One turn sends every row of this set to another row. A few are shown first. Where does it send the rows asked after them?
Z_727: [ -5.2,  -0.5,  -9.9, -19.0,  -0.5,  -2.7,   1.3,  -9.1, -19.7,  -8.4,
  14.6,  20.2,  21.3,  15.7,   1.6,  41.2]
Z_451: [ 12.9, -23.8,  -0.5,   0.0, -22.3, -19.7,  -2.8,  14.5,  -8.6, -15.1,
   8.9,   2.5,  -3.8,  26.9, -10.4,  15.4]
Z_228: [ 27.4,   2.7,  12.3,   2.0,  30.1,   2.1,   2.1, -10.4,  13.6,   0.0,
  31.0, -11.5,  -7.0,   8.3,  -1.6,  52.4]
Z_140: [-16.1,   1.3, -10.0,  -9.2,   8.9,   9.4,  -8.8,   5.2,  20.1,   1.0,
  -3.6,  -7.3,  14.8,   7.0, -19.2,  22.7]
Z_356: [ 30.2,   5.7,   7.5,   8.3,  27.0,  -6.2,   0.9, -10.4,   5.6,  -5.7,
  40.3,  -9.4,  -8.4,   9.6,   4.5,  47.1]
Z_571: [-16.8,  12.4, -18.9,  -1.1,   1.1,   4.1,  -6.6,  -0.9,  10.5,  -6.9,
  11.0,  -0.8,   9.8,   9.7, -30.5,  19.0]
Z_669: [ 31.7,  -2.9,   9.2,   8.6,  31.8,  -8.0,  -1.6,  -4.5,   5.7, -12.8,
  31.6, -20.9,  -4.5,   2.8,   9.3,  43.3]
Z_771: [-21.5,   8.7, -16.6,  -7.3,   5.3,   5.1,  -8.9,  -2.3,  13.5,  -3.3,
   5.3,   1.8,  10.2,   7.5, -24.6,  24.7]
Z_884: [ 10.4, -28.2,   3.6,  -3.1, -18.1, -20.1,  -3.4,  14.5,  -4.7, -13.4,
   1.9,   3.9,  -2.3,  25.9,  -8.3,  19.4]
Z_623: [  7.5, -17.3,  -7.3, -14.9,   5.3,  -6.7,  -2.9,   1.5, -20.2, -25.1,
   3.7,  -1.8,  29.4,   3.3,   6.3,  24.9]
Z_674: [-15.5,  -3.2, -15.6,  -5.4,   9.5,   2.4,  -9.7,   6.0,  12.9, -12.4,
  -4.3,  -9.8,  16.2,   2.3, -21.4,  15.9]
Z_518: [ 14.9,  -8.2, -13.4,  -3.9,  -1.9, -10.0,  -4.1,  -0.1, -24.0, -30.7,
  15.0,  -4.6,  28.3,   6.9,  -2.5,  16.3]
Z_762: [-11.0,  -0.2, -11.7,  -5.9,   7.8,   8.4, -10.5,   6.5,  17.7,  -5.7,
  -2.9, -16.2,  16.7,   4.6, -19.0,  14.8]
Z_753: [ 10.8, -18.2,  -0.8,   0.7, -23.7, -19.4,  -1.1,  10.1,  -7.3, -11.1,
  12.8,   9.0,  -5.3,  30.0, -14.8,  19.1]
Z_493: [ 27.1,  -3.8,  12.6,   1.8,  32.3,   4.0,   0.2,  -7.7,  12.5,  -1.9,
  24.7, -14.5,  -4.7,   5.4,   2.4,  50.7]
Z_66: [-10.5,  10.5, -19.6,   1.6,   3.6,   1.3,  -9.4,   3.9,   9.5, -13.9,
   9.6, -10.1,  11.7,   6.8, -30.6,  11.5]
Z_704: [ -2.7, -14.3,  -6.5, -21.0,   4.5,  -5.0,   0.1,  -3.1, -17.0, -14.6,
   3.1,  10.3,  26.4,   7.5,   8.9,  37.6]
Z_199: [-21.3,  -1.9, -14.1,  -9.0,   8.5,   5.8,  -8.6,   2.2,  15.2,  -3.6,
  -2.2,  -3.3,  12.6,   4.8, -19.4,  24.0]
Z_515: [  2.8, -22.7,   3.3,  -6.7, -19.7, -18.5,  -2.0,   9.2,  -3.2,  -3.8,
   5.5,  15.4,  -5.7,  30.4,  -6.9,  27.2]
Z_475: [ 30.4,  -4.8,  13.6,   5.7,  34.0,   1.3,   0.9,  -5.6,  11.1,  -5.8,
  23.9, -19.4,  -1.6,   4.7,   1.7,  45.5]
Z_685: [  4.3, -28.8,   4.6,  -7.3, -18.6, -18.1,  -3.0,  12.3,  -4.8,  -5.8,
   1.7,   9.6,  -4.0,  26.9,  -4.5,  25.9]
Z_331: [ 33.6,   4.8,   8.7,  10.9,  27.9,   0.8,   0.3,  -8.5,   8.7,  -7.4,
  33.9, -17.6,  -5.1,   7.8,  -4.2,  42.5]
Z_494: [ 32.6,   3.1,   6.7,  11.0,  26.8,  -6.9,  -1.4,  -8.5,   3.8, -10.7,
  38.8, -16.2,  -6.5,   8.7,   3.9,  42.5]
Z_164: [ 28.2, -11.7,  22.3,  17.0,   3.6, -25.7,  -7.5,   8.1, -11.9,  -9.4,
   9.5,  -2.6,  -8.6,  15.1,   6.7,  23.4]
Z_813: [ 12.5,   5.6, -14.7,  -3.2,  -7.7,  -8.5,   0.1,  -5.6, -25.2, -24.5,
  26.2,   5.1,  24.1,  15.1,  -8.1,  21.9]
Z_447: [ 25.5,  -3.5,  10.1,   1.3,  30.9,  -5.3,   1.0,  -7.5,   8.7,  -2.4,
  29.4, -10.5,  -7.0,   7.7,  11.1,  54.3]
Z_719: [ 25.1,   2.3,  10.0,   4.7,  28.1,  -5.4,   0.0, -11.0,   6.5,  -2.2,
  34.4,  -6.6,  -8.9,  10.4,   7.4,  53.4]
Z_662: [-13.9,  14.6, -15.7,  -2.6,   0.5,   9.3,  -8.1,  -0.3,  14.7,  -0.4,
  10.7,  -4.7,  11.8,  11.3, -28.2,  17.9]
Z_925: [-10.2,   1.1, -18.4,   0.5,   6.1,   1.7, -11.0,   5.3,  10.8, -15.3,
   3.4, -13.6,  15.8,   2.7, -25.1,  10.3]
Z_872: [ 16.3,  -2.8,  23.7,  11.3,   2.3, -21.1,  -2.6,   0.7, -11.2,   5.5,
  15.2,  15.1, -15.2,  23.2,   6.6,  39.9]
Z_204: [ -6.1,   4.8, -14.6,  -1.4,   5.7,   5.6, -10.8,   7.0,  15.1,  -9.1,
   4.6, -18.6,  16.5,   5.4, -25.2,   9.3]
Z_732: [  7.3, -17.0,   1.2,  -3.8, -22.3, -18.4,  -0.3,   9.3,  -5.3,  -4.9,
  12.0,  13.9,  -6.6,  32.4, -12.0,  26.2]
Z_990: [ -7.1,  13.8, -15.9,   1.7,   0.3,   7.0,  -7.8,   3.3,  14.4,  -7.6,
   8.6, -13.2,  14.5,   9.8, -29.2,  11.6]
Z_257: [ 15.5, -12.6,  26.1,   7.1,   7.0, -22.5,  -4.9,   5.2,  -9.1,   2.8,
   3.9,  10.2, -11.3,  19.0,  12.5,  38.1]
Z_510: [ 28.4,  -6.2,  11.8,   3.0,  31.7,  -6.1,  -1.8,  -4.3,   7.1,  -7.7,
  29.2, -16.2,  -4.7,   3.6,  11.2,  47.4]
Z_927: [ 22.0,   2.3,  20.3,  18.4,  -3.3, -22.8,  -4.0,   0.7, -13.2,  -0.7,
  21.2,   9.4, -14.6,  24.6,   0.8,  31.8]
Z_625: [  4.5,   9.7, -13.4,  -9.7,  -7.0,  -6.1,   1.7, -10.3, -23.5, -13.5,
  25.7,  17.0,  20.5,  17.7,  -6.2,  34.4]
Z_146: [ 21.7, -16.1,  25.6,  11.1,   7.1, -24.0,  -6.9,   7.1,  -9.7,  -4.2,
   3.4,   1.0,  -8.6,  14.5,  12.4,  30.0]
Z_774: [ 30.1,   6.8,  10.3,   8.7,  26.7,   2.3,   1.7,  -9.6,   9.8,  -2.1,
  35.3, -12.0,  -6.4,  10.4,  -4.7,  48.2]
Z_788: [-17.1,  10.3, -12.3,  -8.6,   4.3,  10.3,  -6.5,   0.7,  16.8,   2.6,
   3.6,  -1.5,  11.1,  11.1, -24.0,  24.4]
Z_997: [ 29.1,  -2.0,  19.7,  21.1,  -1.6, -26.8,  -5.3,   5.0, -14.8,  -8.2,
  18.3,   1.6, -10.1,  20.0,   1.0,  24.8]
Z_153: [ 33.7,  -0.6,  11.4,   8.1,  32.2,   0.0,  -1.1,  -5.8,   8.6,  -8.0,
  29.7, -21.5,  -3.8,   5.5,  -1.9,  43.0]

Z_872 moves to Z_927
Z_199 moves to Z_771
Z_884 moves to Z_685
Now find these:
Z_719 moves to Z_356
Z_331 moves to Z_153
Z_727 moves to Z_625
Z_762 moves to Z_140

